Each row of this table is followed by its label. One hidden rule gives the labels. It looks at one to three of the table's principal directions, none of them among the few with the most spread.
[1.659 0.809 -0.760 1.495 1.835 0.852 0.861 0.418 0.646 -2.179 -1.248 -0.177 2.705 -0.994 -0.988 0.869 1.175 -0.339 2.189 1.640 0.696 -1.926 2.027 0.728 0.960 0.611 -0.407 -1.752 0.075 1.601 -0.708 -0.459] 5
[-0.935 -0.152 -0.060 -0.326 -2.118 -0.082 -1.028 1.596 -0.169 0.838 -0.853 -0.031 -1.469 0.113 0.764 -0.076 -0.016 0.435 0.169 -1.445 -1.005 -0.128 -2.518 -0.300 0.992 0.072 -0.047 0.982 -0.678 -0.256 1.391 0.070] 5
[-0.572 -0.405 -0.843 -0.424 0.381 0.782 -0.671 -1.393 0.239 0.755 -0.726 -0.283 0.185 -0.096 -0.300 0.984 -1.048 0.361 -0.121 1.269 -0.106 0.791 1.866 0.297 1.029 0.333 0.032 -0.526 1.627 0.159 -0.641 0.084] 1
[0.662 1.477 -1.402 0.461 1.564 -0.138 1.097 1.148 -0.133 -1.944 -0.556 0.007 2.435 -0.283 -1.334 -0.016 1.016 -0.861 1.124 2.407 1.912 -2.057 2.384 0.624 -1.076 0.650 -1.038 -2.237 -0.453 1.385 -0.600 0.731] 5
[-1.050 -1.799 -0.380 -1.445 -2.942 1.448 -1.427 -0.074 1.162 2.166 -0.946 -1.444 -2.763 -0.062 1.782 1.589 -1.210 1.885 0.299 -1.997 -2.569 1.623 -1.816 -0.333 3.657 1.291 1.212 2.457 0.955 -0.120 1.103 -0.097] 5
[0.459 -0.554 -1.241 1.525 1.291 0.811 -0.403 -0.585 0.382 0.148 -1.245 -1.928 1.011 -0.999 0.866 1.566 0.682 1.579 2.177 0.214 -0.152 -1.588 1.138 0.942 2.630 -0.067 -0.273 -0.209 2.122 1.470 -1.215 -1.392] 2
[-1.177 0.869 -1.937 -1.097 -0.522 0.591 0.532 2.091 -1.290 -0.163 0.586 -0.357 0.196 0.101 0.639 -0.442 0.227 -0.297 0.305 0.505 0.748 -2.150 2.016 1.055 -1.623 0.923 0.033 -1.236 -0.791 1.083 0.494 1.982] 5
[0.055 0.682 0.872 0.175 0.060 -0.679 0.185 -0.559 0.302 -0.806 -0.731 1.337 0.726 0.072 -2.093 -0.128 -0.493 -1.282 -0.261 1.219 0.892 0.499 -0.782 -0.989 -0.632 -0.461 -0.221 -0.668 -0.091 -1.173 0.298 -0.642] 3
[-1.040 -0.091 -1.441 -0.676 -1.141 1.958 -0.010 -1.021 0.418 0.705 -0.743 -1.035 0.024 -0.090 0.522 0.596 -0.319 0.548 0.959 0.237 -1.242 1.493 1.535 0.675 2.559 0.833 1.556 -0.709 1.590 0.656 -0.019 0.508] 4
[-0.019 0.795 0.831 -0.017 0.056 -0.922 0.418 0.378 -0.002 -1.080 0.095 1.174 0.596 -0.012 -1.689 -0.615 -0.288 -1.492 -0.597 1.003 1.415 -0.426 -0.539 -0.935 -1.752 -0.525 -0.671 -0.577 -0.734 -0.751 0.416 0.044] 4
[-1.013 1.590 -2.864 0.112 0.172 1.227 0.378 1.403 -0.471 -1.402 -1.596 -0.665 2.606 -0.996 -1.153 0.747 0.471 -0.336 2.145 2.584 1.430 -2.565 3.854 1.265 0.385 0.983 -0.602 -2.987 0.416 2.263 0.000 1.062] 3
[-0.257 0.231 -0.315 -1.460 0.204 0.539 0.348 -1.590 0.668 0.092 -0.057 0.809 -0.402 0.635 -1.193 0.481 -1.211 -0.708 -0.690 1.837 -0.191 1.961 0.698 -0.724 -0.298 1.098 0.838 -0.289 0.369 -1.653 -0.101 0.336] 2
[-1.358 1.297 -1.447 -0.471 -0.706 0.950 0.495 0.190 0.400 -0.940 -0.180 -0.430 0.506 -0.574 -0.584 -0.558 0.352 -0.618 0.663 1.423 0.275 0.255 1.047 -0.394 0.133 0.237 -0.097 -1.250 -0.091 0.277 0.491 0.905] 3
[0.490 -0.090 -0.489 0.232 0.957 0.263 -0.318 -0.112 0.533 -0.332 -0.162 -0.342 0.419 -0.392 0.161 0.205 0.217 0.233 -0.075 0.786 0.065 0.090 1.212 0.166 0.325 0.223 -1.013 -0.188 0.060 0.878 -0.563 0.405] 5
[2.013 -0.338 -0.605 1.833 3.072 0.570 0.230 -0.730 0.001 -0.363 0.484 -1.083 1.358 -0.298 1.757 -0.043 1.734 1.031 0.805 -0.087 -0.559 -0.394 2.196 1.670 0.843 -0.162 -0.461 -0.497 0.642 1.865 -2.052 -0.135] 5
[0.255 0.675 0.627 -0.714 0.477 -2.025 0.660 -0.204 -0.847 0.455 1.096 1.311 -0.555 1.759 -0.639 -1.430 0.545 -0.240 -1.583 -0.042 0.269 1.733 -1.433 -0.304 -2.527 -0.075 0.039 0.090 -1.704 -1.669 -0.099 0.212] 4
[-1.091 -0.704 -0.472 -0.528 -0.310 -0.291 -0.300 -0.614 -1.023 1.894 0.273 -0.448 -1.062 0.514 0.706 0.532 -0.360 1.491 0.092 -1.064 -0.483 -0.362 -0.705 0.309 0.057 -0.247 0.816 0.612 0.767 -0.946 -0.042 -0.885] 1
[-0.122 1.243 0.071 0.533 -0.195 0.198 0.842 0.812 -0.415 -1.700 0.391 0.411 1.317 -0.527 -0.713 -0.932 0.487 -1.481 0.363 0.576 0.967 -0.874 1.182 0.211 -1.289 -0.331 0.045 -1.292 -0.802 0.694 0.349 0.694] 3
[-0.423 -1.222 -0.354 -0.701 -1.450 -0.217 -0.704 1.417 -0.739 2.015 1.135 -1.383 -2.478 0.598 3.143 -0.169 0.600 2.180 -0.343 -3.185 -1.778 -0.064 -1.629 0.820 0.461 0.504 0.391 2.308 -0.975 0.510 0.501 0.496] 5
[-1.347 -0.699 0.384 2.131 -2.737 1.363 -1.206 2.075 -0.550 0.143 -1.112 -1.592 -0.445 -2.223 2.056 0.498 0.545 0.933 2.665 -3.606 -1.120 -3.554 -2.302 0.380 2.914 -1.736 0.548 1.027 0.849 1.506 1.680 -1.597] 3
[1.423 -0.482 0.297 -0.112 1.529 -0.059 0.114 -0.719 0.443 -0.220 0.094 0.434 0.286 0.276 -0.262 0.763 -0.332 0.085 -0.407 0.795 -0.019 0.379 1.009 0.165 -0.288 0.847 -0.132 0.208 -0.118 -0.138 -0.806 -0.088] 5
[-1.027 0.107 1.206 -0.187 -2.820 0.028 0.255 2.180 -0.334 -1.019 -0.453 0.325 -0.427 -0.994 -0.989 0.733 -1.398 -1.566 0.938 -0.891 1.302 -3.378 -1.966 -1.036 -0.715 -0.195 0.813 0.652 -0.228 -0.629 2.090 -0.632] 1
[-0.740 1.558 -0.335 -1.536 -1.046 -0.700 1.287 -0.152 -0.094 -0.622 -0.287 1.347 0.657 1.130 -2.559 -0.540 -0.251 -1.229 -0.283 1.679 0.850 1.585 0.002 -0.629 -1.347 0.962 0.921 -1.412 -1.093 -1.320 0.751 0.597] 3
[-0.795 0.220 -0.845 -1.833 1.041 -1.642 0.014 0.396 -0.746 1.161 1.115 0.723 -1.449 1.374 -0.230 -0.657 -0.336 0.154 -1.897 1.189 1.031 -0.238 -0.861 -0.831 -3.098 0.283 -1.316 0.254 -0.957 -1.870 -0.164 0.858] 3
[-1.780 0.408 -0.657 -1.158 -2.073 0.364 0.104 -0.215 -0.483 0.730 0.353 -0.370 -0.537 0.386 0.102 -0.585 -0.416 -0.011 -0.327 -0.328 -0.355 1.589 0.619 0.254 0.131 0.206 1.088 -0.329 0.137 0.081 0.656 0.984] 2
[-0.126 -0.225 1.215 0.074 -1.449 1.075 -0.122 -0.837 0.841 -0.485 0.540 0.067 -0.459 -0.580 0.363 -0.572 -0.489 -0.778 -0.553 -0.933 -1.131 2.224 0.084 -0.387 0.912 -0.297 0.900 0.624 -0.091 0.189 0.565 0.438] 4
[-0.102 -0.945 0.993 0.331 -1.560 -0.055 -0.747 1.131 0.035 0.329 0.080 -0.592 -1.187 -0.639 1.128 0.424 -0.340 0.473 0.124 -2.091 -0.541 -1.018 -1.612 -0.173 0.683 -0.287 0.024 1.770 -0.288 0.359 0.869 -0.478] 4
[-0.182 0.602 0.614 -1.252 0.243 -2.096 -0.364 -0.099 0.733 -0.246 -0.722 1.845 -0.311 0.816 -2.881 -0.092 -1.077 -1.133 -1.846 2.399 1.650 1.079 -1.689 -2.071 -1.955 0.127 -1.948 -0.020 -1.009 -2.043 0.431 0.007] 4
[-0.567 -0.715 -0.019 -0.634 -1.822 1.297 -0.362 0.462 0.165 0.691 -0.111 -0.537 -1.447 -0.191 1.283 0.603 -0.682 0.322 0.458 -1.461 -1.437 0.017 -0.893 0.068 1.426 0.704 1.423 1.129 0.294 -0.221 0.909 0.123] 5
[-0.039 0.512 0.057 0.246 0.566 -0.052 0.168 -0.621 0.014 -0.543 -0.269 0.517 1.142 -0.053 -1.107 -0.328 -0.174 -0.847 -0.258 1.194 0.831 0.375 1.141 -0.013 -0.346 -0.455 -0.313 -1.211 0.498 0.215 -0.386 0.218] 3
[-0.344 -0.099 -0.272 -0.830 0.406 -0.586 -0.053 -0.232 0.129 0.354 0.189 0.137 0.307 0.309 -0.807 -0.158 -0.568 -0.130 -1.137 1.103 1.174 0.296 1.056 -0.252 -0.812 -0.125 -1.036 -0.540 0.352 0.347 -0.399 0.796] 4
[0.693 -0.712 0.500 2.573 0.558 -0.235 -1.084 1.985 -1.371 0.032 0.535 -1.141 0.177 -1.162 2.845 -0.454 1.493 1.095 0.806 -2.905 -0.364 -3.143 -0.174 1.619 0.138 -1.590 -1.125 0.847 -0.388 2.365 -0.275 -0.462] 5
[-1.606 1.182 -1.721 -1.579 -0.684 0.647 0.650 0.003 -0.701 0.354 -0.121 0.505 0.421 0.872 -0.833 -0.767 -0.185 -0.662 -0.200 1.459 0.293 0.884 1.468 0.332 -0.665 0.643 0.815 -2.020 0.122 -0.271 0.341 1.581] 3
[-0.081 -0.863 -0.159 -0.972 -0.870 0.639 -0.619 -0.456 1.292 0.831 -0.974 -0.319 -1.328 0.112 0.079 1.187 -0.851 0.681 0.092 0.015 -1.108 1.150 -1.368 -0.837 2.002 1.000 0.317 1.190 0.596 -0.796 0.416 -0.339] 5
[0.734 -0.111 0.006 -0.875 2.512 -1.178 0.531 -1.487 0.383 0.593 0.492 1.092 0.104 1.187 -1.320 -0.265 -0.087 0.049 -1.442 1.759 0.863 0.948 -0.302 -0.964 -1.557 -0.135 -0.940 -0.475 0.132 -1.677 -1.119 -0.187] 3
[0.303 0.818 0.624 0.360 -0.287 -0.520 0.856 0.503 0.027 -1.144 1.012 0.076 0.439 -0.047 -0.104 -1.374 0.999 -0.720 -0.244 -0.401 0.341 0.488 -0.198 -0.168 -1.079 -0.415 -0.120 -0.172 -1.322 0.401 0.236 0.522] 4
[-0.890 -0.917 0.941 -1.881 -1.798 0.605 0.698 -1.194 0.497 1.310 1.715 0.031 -1.986 0.675 0.601 -0.714 -0.810 0.252 -1.285 -1.758 -1.262 2.367 -1.531 -1.048 0.026 -0.027 1.873 1.319 -0.079 -1.482 0.820 0.412] 3
[0.280 -0.465 -0.368 -1.738 0.994 -0.343 -0.257 -1.339 0.656 1.001 -0.099 0.772 -1.214 1.175 -0.712 0.848 -1.232 0.239 -1.366 1.687 -0.282 1.833 -0.136 -0.788 -0.532 1.391 -0.142 0.602 0.124 -1.928 -0.504 0.189] 4
[-0.323 -0.452 -1.131 -0.902 -0.181 1.193 0.320 -0.208 0.670 0.341 -0.220 -1.038 -0.046 -0.159 0.307 0.803 -0.432 0.394 0.563 0.608 -0.016 -0.295 1.188 0.119 1.257 0.851 0.457 -0.249 1.274 0.634 -0.241 0.560] 5
[-0.545 1.957 0.252 -1.853 -0.555 -1.480 1.600 -0.073 0.093 -1.391 0.223 2.162 0.646 1.164 -3.587 -0.841 -0.552 -2.038 -1.058 2.595 1.766 1.418 -0.351 -1.535 -3.117 0.889 0.186 -1.348 -2.013 -2.217 0.907 0.654] 3
[-1.991 0.008 -1.118 -3.569 -2.754 0.964 -0.093 -1.092 1.770 1.211 -0.699 0.038 -2.455 1.049 -1.117 0.665 -2.030 -0.267 -0.998 1.639 -1.033 3.777 -1.258 -1.934 1.341 2.151 1.219 0.780 0.503 -2.338 1.256 1.160] 3
[-0.793 -0.811 1.920 -0.901 -2.235 -0.566 -1.048 0.062 0.703 0.875 0.622 0.612 -3.159 0.212 0.615 -0.530 -1.256 -0.476 -1.751 -1.706 -1.133 1.774 -4.139 -2.036 -0.203 -0.526 0.107 2.758 -0.753 -2.326 1.507 -0.282] 4
[-0.038 -0.694 -0.232 -0.990 0.471 0.045 -0.026 -1.761 -0.224 1.479 0.355 0.087 -0.570 0.950 0.095 0.610 -0.713 0.963 -0.718 0.071 -0.747 1.808 0.865 0.431 0.164 0.664 1.001 0.278 0.637 -0.797 -0.694 -0.144] 1
[1.045 -0.695 0.327 1.481 0.481 0.543 -0.162 -0.263 -0.204 -0.030 -0.213 -0.902 0.717 -0.540 1.166 0.717 0.504 0.796 1.125 -1.238 -0.620 -0.711 0.928 1.287 1.512 -0.175 0.604 0.279 0.836 1.413 -0.724 -0.816] 4
[-0.464 -1.898 0.077 2.230 -0.765 0.766 -2.325 -0.457 -1.580 2.530 -0.370 -2.076 -1.191 -0.707 3.979 0.918 0.345 2.832 1.128 -4.034 -2.644 -0.356 -0.018 2.453 3.174 -1.231 0.986 1.803 1.912 1.722 -0.610 -1.555] 1
[-0.498 -1.139 0.398 -0.370 -0.410 -0.646 -0.777 -0.194 -0.668 1.763 0.681 -0.429 -1.294 0.469 1.176 -0.015 -0.538 1.029 -1.065 -1.482 -0.285 0.209 -0.650 0.272 -0.166 -0.561 -0.075 1.183 0.512 -0.076 -0.165 -0.070] 3
[0.933 -0.517 1.572 -0.588 0.146 -1.175 0.007 0.273 0.528 -0.169 0.600 1.076 -1.316 0.395 -0.543 0.240 -0.657 -0.345 -1.152 -0.297 0.094 0.059 -2.289 -1.365 -1.483 0.336 -0.404 1.726 -1.458 -1.790 0.499 -0.556] 3
[0.918 2.035 -1.753 0.511 2.985 0.109 1.615 -0.565 -0.150 -2.155 -0.278 0.531 3.384 0.106 -2.032 -0.429 1.169 -1.265 0.805 3.770 1.919 -0.442 4.116 0.928 -1.499 0.625 -0.687 -3.462 -0.039 1.037 -1.550 0.917] 3
[1.351 0.375 -0.391 1.777 2.039 -0.021 -0.280 -0.384 0.564 -1.377 -0.619 -0.668 1.693 -0.952 -0.052 0.457 1.007 0.274 0.854 1.225 0.380 -0.376 2.050 0.687 0.655 -0.045 -1.467 -0.574 0.152 1.650 -1.281 -0.416] 3
[0.164 -0.883 1.636 -0.021 -0.722 -0.865 -0.762 -0.660 -0.042 1.220 0.868 0.339 -2.075 0.703 1.177 -0.625 -0.276 0.409 -1.454 -2.017 -1.362 2.096 -2.600 -0.511 -0.092 -0.604 0.391 2.113 -0.499 -1.386 0.221 -0.529] 4
[0.602 -0.684 -0.224 1.997 1.000 -0.192 -0.361 0.109 -0.486 0.493 -0.075 -1.671 0.582 -0.692 1.721 0.288 1.559 1.909 1.426 -1.755 -0.402 -1.597 -0.024 1.201 1.484 -1.088 -0.457 0.421 0.832 1.661 -0.942 -1.316] 2
[0.860 -0.563 1.288 -1.072 1.324 -1.482 0.430 -1.344 -0.487 1.134 1.419 1.564 -1.175 1.743 -0.344 -0.442 -0.621 -0.050 -2.131 -0.132 -0.073 1.625 -1.271 -0.558 -2.327 0.085 0.469 0.904 -0.718 -2.427 -0.569 -0.286] 3
[0.149 0.612 -0.392 -0.322 1.503 -0.941 0.637 -0.035 -0.882 -0.206 0.446 0.823 0.931 0.638 -1.071 -0.312 -0.008 -0.537 -0.574 1.427 1.492 -0.842 1.234 0.268 -2.227 -0.016 -0.504 -1.215 -0.246 -0.347 -0.652 0.347] 2
[-0.058 -0.843 0.668 0.100 0.070 -0.624 0.007 -0.203 -0.987 1.350 1.330 -0.250 -0.923 0.488 1.392 -0.551 0.365 1.113 -0.608 -2.137 -0.564 -0.117 -0.957 0.444 -0.645 -0.848 0.501 0.989 -0.179 -0.282 -0.191 -0.454] 2
[-1.740 -0.430 0.401 -1.137 -2.542 -0.268 -0.058 0.748 -1.035 1.388 0.920 -0.219 -1.505 0.425 0.744 -0.609 -0.748 0.129 -0.709 -2.001 -0.102 -0.133 -1.280 -0.074 -0.630 -0.497 1.092 0.798 -0.028 -0.401 1.158 0.474] 3
[0.143 0.061 -0.510 -1.207 0.785 -0.447 -0.541 -0.806 1.256 0.187 -0.604 0.477 -1.031 0.608 -0.900 0.538 -0.803 -0.217 -1.058 2.217 0.026 1.758 -0.631 -1.309 -0.122 1.070 -1.111 0.527 0.013 -1.548 -0.297 0.258] 4
[1.512 1.175 0.990 2.762 1.196 -1.253 0.319 2.032 -0.502 -2.941 -0.476 0.309 2.510 -1.474 -1.065 -0.141 1.310 -1.183 1.364 0.411 2.127 -3.635 0.534 0.408 -1.537 -0.997 -1.807 -0.810 -1.386 1.672 -0.074 -0.913] 3
[-0.672 0.564 0.789 -0.546 -1.873 0.246 0.768 0.910 -0.583 -0.548 0.522 0.820 -0.130 0.143 -0.482 -0.778 -0.429 -1.423 -0.091 -0.789 0.221 -0.293 -0.713 -0.232 -1.017 -0.084 1.386 -0.286 -0.765 -0.506 1.282 0.555] 3
[-1.926 -0.373 -2.479 0.626 -1.318 1.261 -1.138 1.278 -0.515 1.133 -1.837 -2.516 0.393 -1.245 1.343 1.334 0.320 1.874 2.487 -0.593 -0.017 -2.855 1.024 1.287 3.094 -0.225 -0.342 -0.627 2.277 2.420 0.171 -0.308] 3
[0.708 -0.074 0.273 0.790 1.559 -0.179 -0.331 -0.606 0.470 -0.654 -0.296 0.233 0.708 -0.601 -0.598 0.413 -0.090 -0.173 -0.051 1.077 0.559 -0.503 0.577 -0.344 -0.180 -0.430 -1.140 -0.152 0.302 0.009 -0.624 -0.615] 2
[-0.429 -0.690 0.932 -0.676 -0.756 -0.308 -0.799 -0.575 0.403 0.887 -0.477 0.735 -1.725 0.287 -0.413 0.700 -1.492 -0.277 -0.722 -0.085 -0.360 0.535 -2.457 -1.347 0.145 -0.052 0.280 1.399 0.530 -2.219 0.619 -0.934] 2
[-0.645 1.799 -1.335 -2.091 -0.559 1.234 1.075 -1.277 2.004 -1.899 -2.192 1.365 1.649 0.211 -4.325 1.029 -1.742 -2.595 0.350 5.202 1.363 2.175 2.151 -1.496 0.574 2.216 0.556 -2.628 0.813 -1.163 0.439 1.081] 4
[0.206 1.047 0.776 -0.038 -0.422 -0.357 1.749 0.942 -1.008 -1.116 1.443 0.956 0.796 0.440 -0.474 -1.557 0.907 -1.184 0.005 -0.825 0.580 -0.644 -0.214 0.197 -2.243 -0.322 1.177 -0.864 -1.735 -0.233 0.657 0.535] 4
Here are more rows. What is the label of each one?
[0.144 0.532 -0.204 2.285 1.178 1.167 -0.324 -1.127 0.656 -1.419 -0.694 -0.779 1.807 -1.755 -0.035 -0.102 0.833 -0.326 1.331 0.846 0.046 -0.214 1.707 0.226 1.592 -1.383 -0.753 -1.146 1.329 1.397 -0.801 -0.749] ~ 2
[-0.473 0.826 1.722 0.246 -1.512 -0.413 0.950 0.308 0.022 -1.263 0.552 1.052 0.106 -0.353 -1.329 -1.097 -0.048 -1.637 0.025 -0.697 0.590 -0.150 -2.157 -1.373 -1.195 -1.105 0.811 0.006 -0.978 -1.303 1.338 -0.617] ~ 1
[0.850 -0.660 1.110 2.500 1.004 -1.079 -0.502 0.133 -1.673 0.557 0.410 -0.358 1.142 -0.374 1.246 -0.361 1.356 1.442 0.513 -2.643 -0.091 -1.556 0.139 1.709 -0.001 -1.952 -0.336 0.122 0.009 1.636 -0.777 -1.466] ~ 3
[0.020 0.196 -0.545 -0.368 0.322 -0.116 -0.009 -0.154 0.534 0.142 -0.201 -0.171 -0.715 0.341 0.113 -0.003 0.237 0.169 0.035 0.623 -0.312 0.609 -1.057 -0.602 0.263 0.424 -0.275 0.362 -0.018 -0.879 -0.080 -0.066] ~ 4
[0.840 -0.579 0.769 1.012 -0.130 0.455 -0.084 0.455 0.743 -0.683 -0.189 -0.644 -0.005 -0.993 0.596 0.609 0.320 0.297 0.967 -1.052 -0.419 -1.149 -0.913 -0.256 1.178 -0.183 -0.052 0.990 -0.014 0.554 0.218 -0.904] ~ 4
[1.768 -0.407 2.081 0.602 1.768 -0.750 0.026 -1.695 0.573 -0.669 -0.209 1.744 -0.371 0.244 -1.405 1.062 -1.222 -1.173 -0.539 0.978 0.184 0.247 -1.647 -1.249 -1.029 0.009 0.376 1.066 0.194 -2.869 -0.475 -2.015] ~ 1
[0.388 -0.681 0.415 1.280 0.519 -0.478 -1.415 -0.385 -0.961 1.040 -0.167 -0.256 -0.290 0.130 1.494 0.126 0.081 0.864 -0.407 -1.244 -0.877 0.534 0.415 1.345 0.565 -0.625 -0.260 0.674 0.488 0.732 -0.773 -0.459] ~ 4
[-0.669 1.420 -0.562 -1.676 0.497 -0.206 0.830 -2.156 0.440 -0.420 -0.709 1.991 1.000 1.096 -3.439 -0.014 -1.090 -1.451 -0.887 3.533 0.798 2.884 1.293 -1.003 -1.162 0.909 0.536 -2.048 0.001 -2.158 -0.099 0.362] ~ 1
[0.033 0.027 -0.107 -0.307 1.543 -1.537 0.614 -0.187 -0.870 0.494 1.149 0.188 0.030 0.655 -0.342 -0.364 0.371 0.546 -0.665 0.300 1.234 -1.095 -0.157 -0.150 -2.291 -0.507 -0.714 -0.073 -0.380 -0.830 -0.663 -0.388] ~ 2
[1.074 -0.983 0.254 0.275 1.564 -0.651 -0.112 -0.331 -0.603 0.740 0.145 -0.103 -0.169 0.398 0.437 1.240 -0.411 0.828 0.070 -0.210 0.334 -1.512 0.161 0.593 -0.523 0.293 0.078 0.734 0.654 -0.403 -0.953 -1.048] ~ 1
[-0.479 0.938 -0.210 0.869 -1.635 1.307 0.739 1.864 -0.252 -1.536 -0.168 -0.389 0.837 -1.172 0.416 -0.578 1.068 -0.684 1.951 -1.160 -0.301 -1.936 -0.235 0.347 0.652 -0.232 0.930 -0.741 -0.850 1.161 1.320 0.210] ~ 5
[0.460 -0.980 1.847 -0.014 -0.295 -0.661 -0.716 -0.112 -0.450 0.909 0.343 1.258 -1.328 0.516 0.289 0.012 -0.972 -0.284 -1.230 -1.484 -0.580 0.199 -2.139 -0.452 -0.696 -0.580 0.396 1.398 -0.326 -1.473 0.455 -0.684] ~ 3
[-0.024 0.719 1.135 -0.296 -0.627 -0.384 1.106 0.146 -0.418 -1.052 1.109 0.981 0.246 0.150 -0.946 -0.887 -0.262 -1.490 -0.520 -0.097 0.729 0.064 -0.129 -0.439 -1.993 -0.209 0.864 -0.249 -1.082 -0.790 0.603 0.271] ~ 2
[-1.320 -0.303 -0.406 -1.841 -0.573 0.021 -0.207 -0.886 -0.311 1.412 -0.253 0.808 -1.256 0.832 -0.931 0.805 -1.749 -0.072 -0.736 0.884 0.092 0.432 -0.656 -0.790 -0.603 0.549 0.839 0.141 0.808 -2.242 0.420 -0.182] ~ 1
[-0.922 2.162 0.105 -2.131 -1.528 0.870 1.340 -0.914 1.781 -2.068 -0.246 2.044 0.036 0.540 -3.132 -1.296 -1.092 -3.498 -1.085 3.329 0.356 3.773 -0.328 -2.381 -0.967 1.168 0.924 -1.489 -0.970 -2.401 1.327 1.741] ~ 5
[0.577 0.650 -0.461 0.286 1.118 0.377 0.681 -0.167 -0.016 -0.825 -0.491 0.595 1.019 0.014 -0.826 0.292 0.441 -0.376 0.909 1.071 0.142 -0.661 0.452 0.104 -0.199 0.433 0.361 -1.051 -0.197 -0.454 -0.196 -0.402] ~ 4
[-1.813 -1.082 -2.266 -0.039 -1.951 1.731 -1.220 -0.207 0.412 2.053 -1.515 -2.958 -0.394 -0.805 1.924 1.262 0.315 2.867 1.879 -1.395 -1.628 0.288 0.902 1.178 4.692 0.221 0.428 0.207 2.379 2.385 0.004 -0.149] ~ 4
[0.592 -0.100 -0.977 0.812 0.770 1.451 -0.227 -0.899 0.571 -0.306 -0.741 -0.962 1.010 -0.617 0.683 0.757 0.509 0.720 1.171 0.476 -1.033 0.765 2.280 1.122 2.175 0.613 0.337 -0.600 0.935 1.507 -0.865 0.012] ~ 4
[-0.547 0.103 -2.010 0.109 -0.185 1.435 -0.152 1.341 0.379 -0.487 -1.415 -1.287 1.170 -1.241 0.062 1.241 0.325 0.734 2.000 0.871 0.403 -2.627 1.769 0.595 1.762 0.704 -0.671 -1.093 0.755 2.033 0.193 0.337] ~ 5
[0.215 -0.178 0.207 -0.501 1.045 -1.107 -0.161 -1.508 0.332 0.647 -0.005 0.554 -0.238 0.718 -1.037 0.245 -0.340 0.501 -1.003 0.991 0.177 1.619 -0.324 -0.657 -0.529 0.064 -0.589 0.269 0.032 -1.250 -0.633 -0.605] ~ 2
[-0.651 0.103 -1.693 -0.140 0.417 1.197 -0.153 -1.431 0.230 0.404 -1.331 -0.733 0.990 -0.221 -0.560 1.319 -0.400 0.688 1.212 1.609 -0.205 0.509 2.356 0.740 1.890 0.739 0.581 -1.259 1.892 0.513 -0.720 -0.298] ~ 1
[0.186 0.009 1.483 -1.293 -0.282 -0.643 0.205 -1.264 1.453 -0.182 0.525 1.366 -1.868 0.726 -1.217 -0.394 -1.116 -1.283 -1.712 0.885 -0.281 2.608 -2.959 -2.528 -0.991 0.229 0.104 1.469 -0.659 -3.236 0.584 -0.300] ~ 3
[0.510 0.154 0.566 0.362 0.487 -0.705 -0.695 0.577 0.640 -0.690 -0.105 0.410 0.031 -0.197 -0.267 -0.671 -0.042 -0.910 -1.181 0.793 0.710 0.370 -0.258 -0.635 -0.624 -0.491 -1.899 0.142 -0.478 0.442 -0.136 0.755] ~ 5
[0.796 -0.364 -0.031 0.195 1.472 -0.522 -0.288 -1.030 0.608 -0.088 -0.809 0.070 0.531 -0.114 -1.087 1.326 -0.517 0.411 0.111 1.463 0.630 -0.171 0.596 -0.299 0.240 0.376 -0.828 0.103 0.657 -0.330 -0.856 -1.014] ~ 2
[-0.799 0.363 -0.063 -0.005 -2.066 0.388 -0.137 2.228 0.284 -0.888 -0.180 -0.665 -0.481 -0.937 0.470 -0.310 0.145 -0.612 0.661 -0.751 0.290 -1.609 -1.068 -0.480 0.254 -0.030 -0.372 0.460 -0.726 0.852 1.393 0.655] ~ 5
[0.096 0.370 -0.574 0.300 0.766 0.480 -0.374 -1.394 1.204 -0.721 -1.953 0.275 1.818 -0.574 -2.207 1.044 -0.640 -0.454 0.466 2.644 0.754 0.955 1.897 -0.292 1.574 0.215 -0.859 -1.564 1.401 0.571 -0.612 -0.327] ~ 3
[0.624 -1.605 0.659 1.008 0.231 -0.200 -1.051 0.817 0.161 1.010 0.598 -1.323 -1.040 -0.611 2.428 -0.095 0.684 1.575 -0.214 -2.502 -0.731 -1.139 -1.305 0.266 1.079 -1.084 -1.174 1.798 0.238 1.358 -0.304 -0.347] ~ 5
[0.112 -1.681 -0.446 0.097 0.795 0.708 -0.554 -1.078 -0.486 2.073 0.215 -1.091 -0.729 0.122 1.839 1.139 -0.208 2.124 0.415 -1.501 -1.213 -0.545 0.404 1.036 1.491 -0.096 0.823 0.822 1.662 0.247 -0.904 -0.900] ~ 3
